128 stands for zero in the data rows.
Here are some points, one per row:
[ 83 128 112 125 137 108 124 111 134 138 113 117  90  67 140 113 115 174
  26 126 131 140 127 225 231 126 131 118  79 140  96 151 153 120 146 111]
[116 126 123 110 135 131 123 132 128 154 108 108 118 122 134 124 183 146
 133 115 148 144 138 102 122 189 180 105 137 145 148 118 141 151 142 161]
[149 170 128  61 198 114   0 180 172 148 117 103 106 152 145 177 170 104
 133 130  50 145  88 118 103 142  79 139  97  88 136 139 147 152 132 161]
[159 129 152 121 122 113 108 133 126 120 117 117 137 114 152 182 105 117
 127 167 152  97 122 123  79 153 145 125 118 131 120 230  61 157 141  85]
[124 124 126 119 144 105 118 100 121 156 114 112 123 111 148 116 121 171
  24 127 173 138 142 207 189 130 151 113 148 165  85 144 180 115 157 108]
[149 126 120 123 127 107 111 132 116 132 115 123 127 137 130 152 140 135
 131 110 150  74  91 119 116 146 157 175 118 141 131 177  77 134 157 161]
[161 128 118 122 123 111 114 139 172 140 118 116 121 117 145 139 123 133
 131 178 139 157 130 121 101 156 153 135 113 129 128 119 114 151 149 154]
[150 149 123 127 132 109 129  71 194 167 121 114 137 123 147 132  80 138
 129 133 105 139 134 172 158 146  78 127 255 103 152 119 126 151 160 155]
[147 215 255 128 172 105 122  98 166 139 117 109 149 129 150 180 165 106
 124  64 142 156 160 124 131 130 202 134 118  57 128 184 111  20 150   0]
[142 127  84 123 163 143 102 108 139 137 115 132  86 110  78 105 135 165
 146 149 126 133 139 117 120  32 101 139  98 127 166  93  58 147 101 156]
[148 127 110 105 141  90 140 138 123 112 113  90 136 123  26 179 138 134
 155 136 164 108 147 110 123 131 129 173 135 141 139  73  83 131 116 172]
[148 163 134 133 134 111 130  75 205 161 121 115 123 127 148 161  99 129
 133 130 118 146 132 142 152 152 134 132 224  93 158 124 100 145 150 145]
[148 121 112 200 118 104 212 142 128 178 170 123 132 147 119  99  84 148
 153 134 116 127 166 129 135 177 106 144 149  31 139 111 156 142 127 142]
[151 130 112 123 136  97 169 137 130 128 125 109 138 162  78 128 154 137
 147 124 144  83 185 125 135 150 128 158 144  84 144 106 143 124 113 162]
[150 129  99 116 130 118 121 129  82 124 115 119  93  97 145 154 157 133
 150 157 145  69 109 132 129 135 125 129 137 142 107 139  83 169 166  91]
[134 129 118 122 126 114 111 123 118 129 114 123 125 104 127 194 194 111
 135  96 180 118  76  77 118 148 128 148 121 124 120 102  44 122 122 132]
[144 129 117 124 129 103 105 120 119 138 113 121 131 135 110 132 195 130
 134  89 158 112  96  58 113 140 121 164 113 141 115 134  70 115  79 150]
[136  82  99 159  61 218 197 171 120 140 215 210 122 176  57  93 134  78
 173 140  90 143 105 121 122  90 113 160 129  98 136  99 151 151 106 147]
[152 132 114 160  69 107 120 139 117 108 152 175 114 123 150  94 112 140
 128 129  89 139  86 114 137 145 128 101 117 150 124 129 131  73 148 137]
[144 188 255 126 160 107 119 121 171 142 118 109 150 123 148 149 171 111
 127  84 141 179 156 122 145 156 204 143 126  70 129 179 135  61 149 111]
[  0 110  99 113 131 155 112 133 114  89  93 119 107 165 129 114 117 146
 133 176  93 138 137 122 119 108 131  73  93  94 140 159 134 165 114 123]
[152 128 102 111 130 121 136 137  97 105 115 119 117  91 149 187 159 124
 134 232 149  28 112 144 138 139 107 128 162 132 127 165  96 177 166 113]
[138 125 113 185  61 130 141 146 118 140 198 175 118 108 150  83 123  77
 134 122  77 159  27 110  95 141 113 121  98 134 124 126 132  71 153 136]
[143 117 122  96 161  83 114 185 118 132 105 109 117 116 141 173 131 107
 137 130 167 117 194 118 114 142 147 188 118 141 134 113 103 123 138 156]
[138  76  63 116 110 255 114 123 105 128 177 211  55 127  80  97 145 145
 179 154 114 132 178 118  86   0 133 129  94 139 161  75 152 155  53 166]
[132 133 125 104 134 108 238 130 117 122 124 113 255  77 126 103 114  44
 145 116 123  72 121 143 146 159  86 132 142 214 109 105 119 160 159 133]
[139 183 229 125 139 105 119  89 123 132 115 111 164 121 150 145 110 119
 132  58 123 136 165 132 109  86 118 124  88  82 147 110 123 148 107  16]
[136  68  91 115 138 192 168 175 121 106 157 133 125 202   0 104 131 161
 197 153 124 137 156  98 132  40 132 166 143 109 140  67 135 128   0 177]
[147 125 113 179  78 107 142 138 109 145 148 194 114 119 150  99 113 130
 130 131  94 143 133 114 120 142 127 106 103 152 127 127 137  40 135 145]
[ 37 153 183 117 118 110 120  97  77 140 114 110 156 147 145 175 123 127
 131 111  78 139 150 125 112 136 123  93  93  88 132 117 157 107 156   0]
[145 134 104 130 133 110 130 111 209 164 122 121 102 107 135  91 145 152
  80 117  79 146 103 211 238 132 101 130 148 115 136 163 177 141 127 122]
[151 125 135 115 143 108 113 129 121 165 114 118 180 120 147 106 127 156
  80 115 139 131 123 140 123 126 147 124 109 179  47 140 178 109 144 107]
[120 127 154 116 130 135 110 131 129 134  94 125  89 118 135 132 115 139
 136 183 148 111 117 117 109 110 147 120  92 140 140 127 154 152 132 118]
[145 111 123 119 134 108 113 121 121 153 116 120 130 128 150 120 123 153
 121 137 114 127 104 121 117 133 174 132 102 158  45 121 133 109 143 129]
[143  88 124 107 144 107 111 133 127 101 119 109 116 129 142 103 130 164
  80 113 224 140 145 182 167 123 153 113 182 178 125 150 171 126 173 111]
[156 123 255 124 126 114 109 140 125 100 116 113 173 165 141 203  72  94
 117   0 163 152 105  89 124 113 164 164 130 113 139 186  86 137   0   0]
[  0 110 155 113 137 158 110 132 114  70  93 119  89 156 131 111  83 162
 140 185 134 129 133 117 109 102 145  73 102 132 146 106 145 164 121 119]
[135 105 108 134  18 210 125 139 121 138 200 246 117 130 144 127 147   0
 105 139  67 136 132 127 157 117 131 135 119 176 134 126 132 147 171 136]
[147 127 125 187 115 103 153 132  94 141 189 119 131  99 143  91  87  64
 132 100 188 147  77 109   0 155  64 105  49 114 135 140 128 104 117 125]
[140 103 107 114 137  96 168 159 122 117 128  93 133 191  46 115 138 144
 175 144 141 123 214  92 128 132 165 175 131 120 129  88 130 100  33 159]
[146 147 143 105 151 119 193 127 111 146 116 119 255  95 150 106 149  37
 123 108 125  55 122 130 129 133  83 132 126 221  69 118 169 126 150 115]
[143 131  92 223 137 104 218 151  77 103 145 114 138  96 152 126 114 137
 157 150 126 113 135 133 123 145  86 129 154  93 135 105 161 124 149 164]
[148 121 107 129 149 114 129  47 181 170 115 112 200 116 151  79 117 148
 107 142 135 128 141 212 172 131  48 136 255 122 186 124 187 149 177 157]
[153 116 124 110 136 110 113 142 115 129 115 122 170 115 148 136 145 148
 144 151 131  76  99 124 111 135 143 132 126 167  44 119  99 116 158 132]
[  0 103 133 114 135 155 101 130 106 127 104 107 115 168 148 123 118 143
 134 130 127 146 136 122 106 168 118  66 110  91 141 135 152 169 141 159]
[141 138 111 117 140 111  94 138 125 132 120 121 124 118 149 214 140 119
 126 123 161 116  82 128 107 152 188 179 111 101 139 146  96 141 160 174]
[161 131 114 114 134 101 141 125 127 136 116  91 126 118  52 128 138 146
 149 143 150 140 174 106 120 174 141 138 134 142 142  89 143 142 136 175]
[134  45  85 134  53 255 153 170 118 138 218 235  99 188  75  97 153  39
 170 140  76 144 116 121 104  60 119 148 116 122 148  99 150 158  99 147]
[148 124 119 115 139  98 101 131 115 146 117 113 116 193 128 108 144 127
 131 133 126 122 137 100 123 145 146 165 102 176 115 148 138 124 124 146]
[ 60 127  90 115 139 121 119 131 127  72  98 117  93  72 133 109 132 176
  76 118 136 144 136 165 224 118 134 103  79 147 122 153 133 136 124 114]
[155 180 130 125 161  99 125  68 158 153 116 112  93 131 151 135 130 133
 132 104 127 131 166 138 126 103  80 118 160  90 153 126 111 126 177  77]
[137 179 124 112 163 111  85 151 190 152 116 110 120 127 143  99 194 141
 132 134 128 181 158 109 147 148 179 135 142  99 129 108 154   0 132 172]
[ 90 115 151 132 126 149 118 130 110  38 100 110  82 145 133 101  53 167
 130 124 117 138 123 112 122 117 111  65 116 161 141 110 126 136 113 124]
[130 123 113 124 134 107 119  75 114 164 117 118 131 117 149 113 105 154
 101 129 105 140 110 130 124 139 145 123 113 140  54 117 134 112 128 149]
[146 164 127 132 154 107 130  82 202 157 119 111 110 121 150 135 101 129
 132 127 113 139 132 162 147 136  80 135 216  99 178 116  90 152 156 152]
[147 123 125 142  83 112 111 133 106  63 126 161  97 138 143 123  91 146
  95 127 114 136  98 119 142 150 123  77 135 153 132 151 126 128 122 131]
[135 109  80 193 105 231 175 172  97 125 214 212 128 100 130  99 145 138
 181 137 108 148 111 122  69  70 107 129 120  80 129  95 150 155 143 158]
[ 63 127 171 113 147 147  97 135 103  65 107 111  61 147 135 117  93 150
  75 113 126 127 141 117 119 104 111  81  94 170 144 154 125 148 127 125]
[136 124 137 152  92 118 117 132 107  22 124 135  89 137 139 120  77 144
  99 118 120 138  76 114 141 138 109  73 128 165 134 158 123 137 112 130]
These points spread out most along one direction. For each point below, how far along it does it lie, from 0 to 99? 50 is the average, and the first point above lies past it.
[149 126 120 123 127 107 111 132 116 132 115 123 127 137 130 152 140 135
 131 110 150  74  91 119 116 146 157 175 118 141 131 177  77 134 157 161] --> 56
[136  68  91 115 138 192 168 175 121 106 157 133 125 202   0 104 131 161
 197 153 124 137 156  98 132  40 132 166 143 109 140  67 135 128   0 177] --> 13
[148 163 134 133 134 111 130  75 205 161 121 115 123 127 148 161  99 129
 133 130 118 146 132 142 152 152 134 132 224  93 158 124 100 145 150 145] --> 62
[153 116 124 110 136 110 113 142 115 129 115 122 170 115 148 136 145 148
 144 151 131  76  99 124 111 135 143 132 126 167  44 119  99 116 158 132] --> 55
[124 124 126 119 144 105 118 100 121 156 114 112 123 111 148 116 121 171
  24 127 173 138 142 207 189 130 151 113 148 165  85 144 180 115 157 108] --> 68
[139 183 229 125 139 105 119  89 123 132 115 111 164 121 150 145 110 119
 132  58 123 136 165 132 109  86 118 124  88  82 147 110 123 148 107  16] --> 67
[148 121 107 129 149 114 129  47 181 170 115 112 200 116 151  79 117 148
 107 142 135 128 141 212 172 131  48 136 255 122 186 124 187 149 177 157] --> 60
[156 123 255 124 126 114 109 140 125 100 116 113 173 165 141 203  72  94
 117   0 163 152 105  89 124 113 164 164 130 113 139 186  86 137   0   0] --> 69
[142 127  84 123 163 143 102 108 139 137 115 132  86 110  78 105 135 165
 146 149 126 133 139 117 120  32 101 139  98 127 166  93  58 147 101 156] --> 37
[120 127 154 116 130 135 110 131 129 134  94 125  89 118 135 132 115 139
 136 183 148 111 117 117 109 110 147 120  92 140 140 127 154 152 132 118] --> 50
[152 132 114 160  69 107 120 139 117 108 152 175 114 123 150  94 112 140
 128 129  89 139  86 114 137 145 128 101 117 150 124 129 131  73 148 137] --> 44
[147 127 125 187 115 103 153 132  94 141 189 119 131  99 143  91  87  64
 132 100 188 147  77 109   0 155  64 105  49 114 135 140 128 104 117 125] --> 43
[ 83 128 112 125 137 108 124 111 134 138 113 117  90  67 140 113 115 174
  26 126 131 140 127 225 231 126 131 118  79 140  96 151 153 120 146 111] --> 65
[143 117 122  96 161  83 114 185 118 132 105 109 117 116 141 173 131 107
 137 130 167 117 194 118 114 142 147 188 118 141 134 113 103 123 138 156] --> 56
[132 133 125 104 134 108 238 130 117 122 124 113 255  77 126 103 114  44
 145 116 123  72 121 143 146 159  86 132 142 214 109 105 119 160 159 133] --> 52
[145 134 104 130 133 110 130 111 209 164 122 121 102 107 135  91 145 152
  80 117  79 146 103 211 238 132 101 130 148 115 136 163 177 141 127 122] --> 59
[148 124 119 115 139  98 101 131 115 146 117 113 116 193 128 108 144 127
 131 133 126 122 137 100 123 145 146 165 102 176 115 148 138 124 124 146] --> 51
[148 127 110 105 141  90 140 138 123 112 113  90 136 123  26 179 138 134
 155 136 164 108 147 110 123 131 129 173 135 141 139  73  83 131 116 172] --> 47
[136  82  99 159  61 218 197 171 120 140 215 210 122 176  57  93 134  78
 173 140  90 143 105 121 122  90 113 160 129  98 136  99 151 151 106 147] --> 10
[147 125 113 179  78 107 142 138 109 145 148 194 114 119 150  99 113 130
 130 131  94 143 133 114 120 142 127 106 103 152 127 127 137  40 135 145] --> 42
[130 123 113 124 134 107 119  75 114 164 117 118 131 117 149 113 105 154
 101 129 105 140 110 130 124 139 145 123 113 140  54 117 134 112 128 149] --> 56
[ 60 127  90 115 139 121 119 131 127  72  98 117  93  72 133 109 132 176
  76 118 136 144 136 165 224 118 134 103  79 147 122 153 133 136 124 114] --> 57
